One turn moves every row onto another: examples first, then more rows asked:
bul: [ 40  24   4  41  33  33 -17 -24   3 -19  18 -15  31 -22]
tup: [ 48  26   5  38  29  34  -9 -23   3  -8  19 -19  31 -21]
sukel: [ 45  26   6  37  27  36  -7 -31  -3  -8  11 -14  26 -23]
Mab: [ 33  26  11  40  28  31 -18 -22  10 -10  20 -17  33 -25]
nev: [ -3  -1 -23  31  -8  29   0  35  -9  33  10   2  30   3]
vifas: [  2  -5 -29  41  -7  27  -4  35  -2  24   3  -7  21  -5]
monar: [ 10  32  -4   9   5  19  23 -12  -9   4   3  13  54   4]
gan: [  7  10 -23 -12  12  41  -6   4 -27 -27   6  29 -14  -9]
dig: [ -1  -2 -24  34  -6  24  -9  40   6  19   1  -5  27  -6]
Romo: [  4  19 -16 -15   8  43 -12  -6 -24 -24   3  26 -13  -2]
dip: [ 33  13   6  19  14  21  11  45   0 -26 -17   4   3 -11]
Dibu: [  3   2 -24  40  -7  35 -13  37  -4  26  -4  -4  34   1]
sazu: [ 43  19   0  40  27  26 -14 -30  -4 -15  24 -15  34 -21]
gito: [ 20  -1 -13  28  22  17 -21  -8   6 -34  24   5   9  36]
pon: [ 45  19   5  29  27  22 -18 -22   6 -13  23 -22  30 -27]
bor: [  5  21 -13 -18  16  45  -9  -1 -17 -23   0  26 -13  -7]
lufef: [  3  18 -15  -6   2  44 -10  -6 -21 -22   4  29 -22  -6]
zovu: [ -6   1 -16  36  -1  23  -7  36  -6  28   5  -5  30   3]
rumiz: [ 38  19   9  48  28  30 -20 -23  -2 -15  23 -13  33 -21]
Saku: [ -7   6 -25  34  -4  26 -10  41  -1  26   6  -4  30   0]
Zevip: [ 10  17 -18 -20  12  40  -9   4 -20 -24  -3  22 -13  -3]
Zepu: [ 13  18 -17  -5  12  43 -14   0 -22 -26  -7  29 -20   1]
Luv: [ 17  22 -18 -16   9  46 -11   6 -14 -26  -5  27 -15  -9]
Lotum: [  1   4 -26  43  -7  25  -3  39  -1  29   7  -2  24  -5]
zoder: [ -2  -2 -17  32  -9  29  -5  39 -12  28   4  -9  29   4]
Tini: [ 13  23 -21 -18   9  47  -8   1 -13 -28   7  16 -18  -4]
Gerom: [ 48  23   9  36  22  33 -15 -31   6  -4  25 -11  25 -22]

bor turns into pon
nev turns into Luv
gan turns into Gerom
Now find these:
dip turns into gito

One turn moves every row onto another: examples first, then more rows asked:
zuva: [-35 -42  -7 -17   6  12  12 -32 -21   5   4  24  22  -3  -4]
kire: [  1 -21 -15  10  11 -19 -26   2  20 -27 -16 -26  -5 -13  17]
vekod: [-41 -49   1 -13   8  -8 -16  -4  13  -1 -17  12 -17  -4   1]
karid: [-17  26  -5   9  -9  16   9  -2  20  12  27  14  20  16  11]
rezek: [-20 -14 -22  17  -3  34   7  -9  -5  19  30  10  -3   9  24]
Vebak: [-12 -37  -9 -10 -23 -26 -22  13   5 -21   5   0 -13  -5  24]
vevud: [-60  -3 -20  11  15  30   8 -15 -15  -3   0  15  24  -1   8]
Gepos: [ -2   4 -18  19  15   0 -24  37  -4 -14  18 -15   8  14  17]
nal: [ -1   4  15  -7   2   4   6 -20  25  15  23   9  19  22 -16]
mek: [-56  -7 -22  10  21  33   5 -11 -15  12  -4   6  20  10  12]
Duvo: [ 23  -6   0 -11  -4 -24 -14  12  12 -14  14   2  26   0  24]
tamet: [-37 -24 -12  -9  23  26  -6 -24   4  33  16  -4  -4  12  13]
Revo: [-51   2   4 -33  24  -4  -8 -20 -19 -22   9  -4  43  -7  24]
bulik: [-48   4  -2  15   8   7   9 -20 -25 -30 -19  13  35 -11  13]
Nidap: [-15 -25   7   7  14 -25 -30  18  17 -23   6 -13 -13   0 -13]
zuv: [-24 -21  15   2  10 -27 -34  -8  -1 -40   8 -14 -23  -1   6]
piva: [-35 -21 -21  29  16  10 -24  18  -5  -8 -18  -1 -17   2   8]
Momak: [-39 -45  11 -10   5  -3   9 -13 -37 -24  19  16  23  -4  -2]
Nus: [ 10   9  -6   0   5   7  17 -16  -9  -9   6   5  59   6   4]
tolab: [-23  -7  10 -37  22  -4   7 -23  11  11  16   9  47   9   0]
zes: [-32  -3  -7   5 -10 -26 -30  13  25 -24  -9   2 -11 -12  13]
kiser: [-17 -20   8 -42   5 -28 -18  -6  30  -5  -3   8  14  -5  20]
Kevuz: [-12 -18   5  16   3 -18 -31 -13  -3 -42  -5 -16 -22  -7  21]
Dad: [-23  -2  -8  14  16  29  11  13 -22 -10  33  10  34  21 -14]
dis: [-17  -1 -13  17   8  25  11  13 -23   4  33   8  32  21   0]
doko: [ -1 -16   1   6   8  -7  10 -24 -40 -28  -2   0  45  -7   5]
nuti: [  4  14 -11   3   2   0  15 -15  -5   1  11  12  55   5   8]
geb: [-27  -8   4 -43  22   3   0 -26   2   2  12   3  53   5   1]
Sasa: [-18 -26  -9 -18   8 -12 -34  19  16 -20   6 -28  -5   2  32]
dipu: [-20  -5   6  -2   3 -14 -41   0  -5 -41  13 -23 -16   4  31]
lobuz: [ -6 -17  10  -3 -12 -26 -32  -6  -9 -38  15  -7 -17  -3  25]
Kifad: [-39  -3  15  -2  29   6  -7   6 -31 -28  21  -8  36  15 -10]
fos: [-34 -46  -5  -9  17  10  21 -36  -9  16  -3  18  20   1  -1]
tiv: [ -9 -12  -3  -8  15  11   2 -44  20  27  -5  -2  13   5   0]
nizo: [-26   0  12  -2  -5 -29 -34 -14   6 -39   1  -4 -17  -8  21]

Sasa turns into zes
mek turns into nuti
dipu turns into nizo
Now find these:
nal turns into tamet
Nus turns into zuva
vekod turns into Gepos
Revo turns into bulik

One turn moves every row onto another: examples first, then more rows asked:
mepi: [-43 -35 -18   2  26  15   3 -25  18 -26  -6   9 -29 -22 -61 -13 -25 -18
  -3 -28  10  19  23   0  14  -4   6 -12  43 -15   0  18   2   5  26 -43
  -5 -30]
bof: [ 10   4 -20   3  24  -3 -10  10  20  17  10  19 -18  -4 -44   4 -39 -23
  40 -25  26  -9  36 -55   9  14   8  -8   7  -8   9  -4   8 -28  32 -32
  31 -17]
Zatas: [ -4   3  -4  32  42  14  24   5 -45   7   1  13 -14 -16 -24 -44  21 -27
  39 -53   2   6  32   0  29  -7   2   5  -6  15  14 -31  10   8   0 -20
 -30  -1]
guro: [-24   9  14  22  45  11  17 -13 -22 -14   4  17 -27 -32 -18   0 -28 -15
  16   1 -25 -31  29  -8  10 -18  21   7   9  14 -16 -15   2   0  15 -47
   8 -70]
Venil: [-16  -9 -19  -4  55 -18 -17 -36 -12 -14 -19  15 -29 -33 -35  13  -7 -17
  22  -4 -32  41  12   3  -3 -16   9 -14  24  -8  -2   1  26 -18  39 -25
 -12 -21]
napi: [-14  12 -14   3  38  20 -15 -26  -1  13 -36   1 -19  -5 -25 -15  -2 -25
   0  -2  -8 -43   0  14  36  -8  11  24  -1 -36  15 -22  -8   2  25 -81
  -8 -13]
Sube: [-15   2 -17   0  40  30 -14 -33   1  12 -30   2 -28   5 -35  -6   4 -41
  -3  -2   3 -40   9  18  31  -4   3   1  11 -45  13  -8  -8   9  24 -83
  -5 -31]
betum: [-27   7 -15  21  42 -11  -8   3  -2  18 -16   7 -37 -14  -3   2  20 -13
  36   7  23  -9  40  -3  -8  28  20   2 -13 -16  36   4  13   9  -8  -4
  -3  -4]
gufo: [ 26 -20 -16  32  23  -1 -12   5  18   4   1   2 -20  -6 -43  11  -9 -32
  63 -33  23  20  18 -46   9  12   9  -1  17 -21  34 -13   2 -25  14 -22
  -8  14]
Bir: [ 33 -40 -33  13  27  -3   2 -54 -27  18 -10  20   3 -21 -41  -8 -17 -26
  20   2   5 -10  33   0  32  21   6 -10  -4  11  15  -6 -16   5   4 -42
  12  -3]
sulon: [  0 -29  -2  41  32  32   7 -12   6  10   5 -14 -11 -42 -39   5 -22 -46
  37 -38 -36  -8  20  11  12 -31  15 -22   9  -5 -18 -16  24   1  34 -54
 -15 -52]
bel: [-29  14 -13  12  47  26   3  21 -11 -26 -11  12 -43   8 -18 -30  19 -22
  12 -37  -9   4 -12   5  17   4 -20  -1  14   6  25 -23 -12 -11   6 -15
 -14 -35]
fes: [-16   4  -6  24  27  28   5   4 -18   3  21   7  -5  -1 -34 -31  18 -22
  20 -30  -4  25 -27   4  14 -15  31 -13   2  -3  18 -21  33 -32  32 -23
 -33 -11]
vos: [ -8 -12   1  37  45  31  12  44 -14  12  22  29 -22   8 -36 -30 -13   9
  17 -38  -4   7   0   6   7  19   5   3  23  12  10  -9   2  -2  24 -27
 -11 -26]
mis: [ -8  19  -1  22  29  -4 -22  12   3  10   7  -2 -50  21 -55  37   9 -11
  51 -18  -9 -24  19  -4   8   1  25  -6  33 -12  43 -16  -3  -1   2 -36
 -35 -26]
gisig: [-28 -33  17  25  35  21  -8   6 -26  11   2  38 -40   6 -34 -24  22 -23
  32 -44  -4  22  14 -10  -2  -1  17  12   4 -11   0 -34 -23   2  23 -11
 -35   7]
Ziked: [  5   4 -29  10  35  -5  -7  -5   6  19  15  17 -12  -1 -25  23 -46 -16
  32 -16  16  -9  44 -46   8  13  -3   5   9  -2  -6   0   6 -19  30 -39
  31 -32]
Dabu: [ -8 -15 -34  17  23  -3 -15 -18  28  46 -14  -6 -22 -38 -20  21   1 -40
  29 -17  -1 -12  31  12  10  30   6 -19 -12 -15 -13  -9  35  16   7 -27
  11 -21]
fibun: [ -6  -7  -5   6   8  -3 -10 -36 -10  18  20  21  -5  23   5   4 -20 -54
  60 -20 -25  -2  -4 -11  40 -12  30   0  43 -20  10  -2   2  -2  29 -62
 -21 -19]
Moti: [ 32 -41 -27  13  26   8  -8 -38 -43  17 -12  19   3 -22 -34  -2 -13 -29
  31 -12  17 -11  16  10  33   8  -9 -15  -4  18  21  -2 -15 -11   3 -32
  19  -6]
Zodir: [-50 -32 -18 -16  21  22 -14 -14 -20 -10 -25  13   9 -42 -14  -8 -19 -30
  17 -24 -21  22  53 -14  11 -24   5  -8  -9   4   3  -6   0 -11  25 -33
 -10 -12]
Tel: [-21  -6 -27  19  30  -7 -11 -23  13  41 -15   8 -38 -34 -17   8   9 -36
  39 -10  10 -14  26  19   5  39  23 -24 -17 -22  -9   1  30  10   3 -12
  15 -13]
maki: [-51 -21  -5 -13  19  13 -29 -18  -2  33   1   5 -26   3 -34  32   3 -36
  32 -20 -31 -33  53 -27  18  -2  25  -5  -5 -12  27 -20 -20  -4  26 -45
 -22 -32]
gosa: [ 13 -31 -18  35  31  46 -27 -12 -17   2  -4   0   6  -8  -6  10  -9 -14
  27  -8  38  -3  -8  24  24   5  -5   0   0  10  22   6   6  -7 -10 -24
   3  -6]
neru: [-35 -16 -14  -7  23  -3 -23  -1   4  43   8   0 -34  12 -46  36  10 -25
  37 -18 -33 -37  47  -4  14  -9  19  -2   3  -4  34 -23 -23   3  26 -41
 -32 -22]
tori: [ 11 -25   0  29  19 -15  26 -16 -20   0 -17  13 -33 -38 -59 -19 -12 -22
  23 -10 -43  -5  42 -13  -3 -15  34  -9   9 -14   0 -30 -19  15  18 -54
 -11 -29]
rogu: [ -6  16   8  21  48  32 -24  -2 -19  17 -30   0  -9 -13  -8   2  19 -21
  32   2  -8 -32   8  22  28  -1  28  22 -22 -25  31 -26  14 -14  11 -59
 -27   1]
Rade: [ -5 -19   9  48   4  29  -9   1 -17   4  -2  17  -2  17  -5  -9 -17 -41
  59 -26  11  -7   7 -12  39  -2  19   5  34 -27  30   0 -25   9   7 -63
 -27 -11]
Pef: [ 10  -5   2  -8  13  -5 -22 -44 -16  16   5  25  -5  16  -2  13 -12 -39
  45  -9 -30   3  -1  -6  26 -11  30 -17  38 -27   8  -8   3 -16  38 -65
 -11 -31]
zezek: [-11  16 -16  60  30  11 -17  13  -8   4   4  17 -41 -24 -40 -15   8 -24
  39 -31 -19  18 -18   3  21  15   9  -5  -1   1 -21 -50   8 -24  11 -10
 -28 -14]

Venil turns into guro
fibun turns into bof
rogu turns into gosa
Now find these:
Zatas turns into fes
Pef turns into Ziked

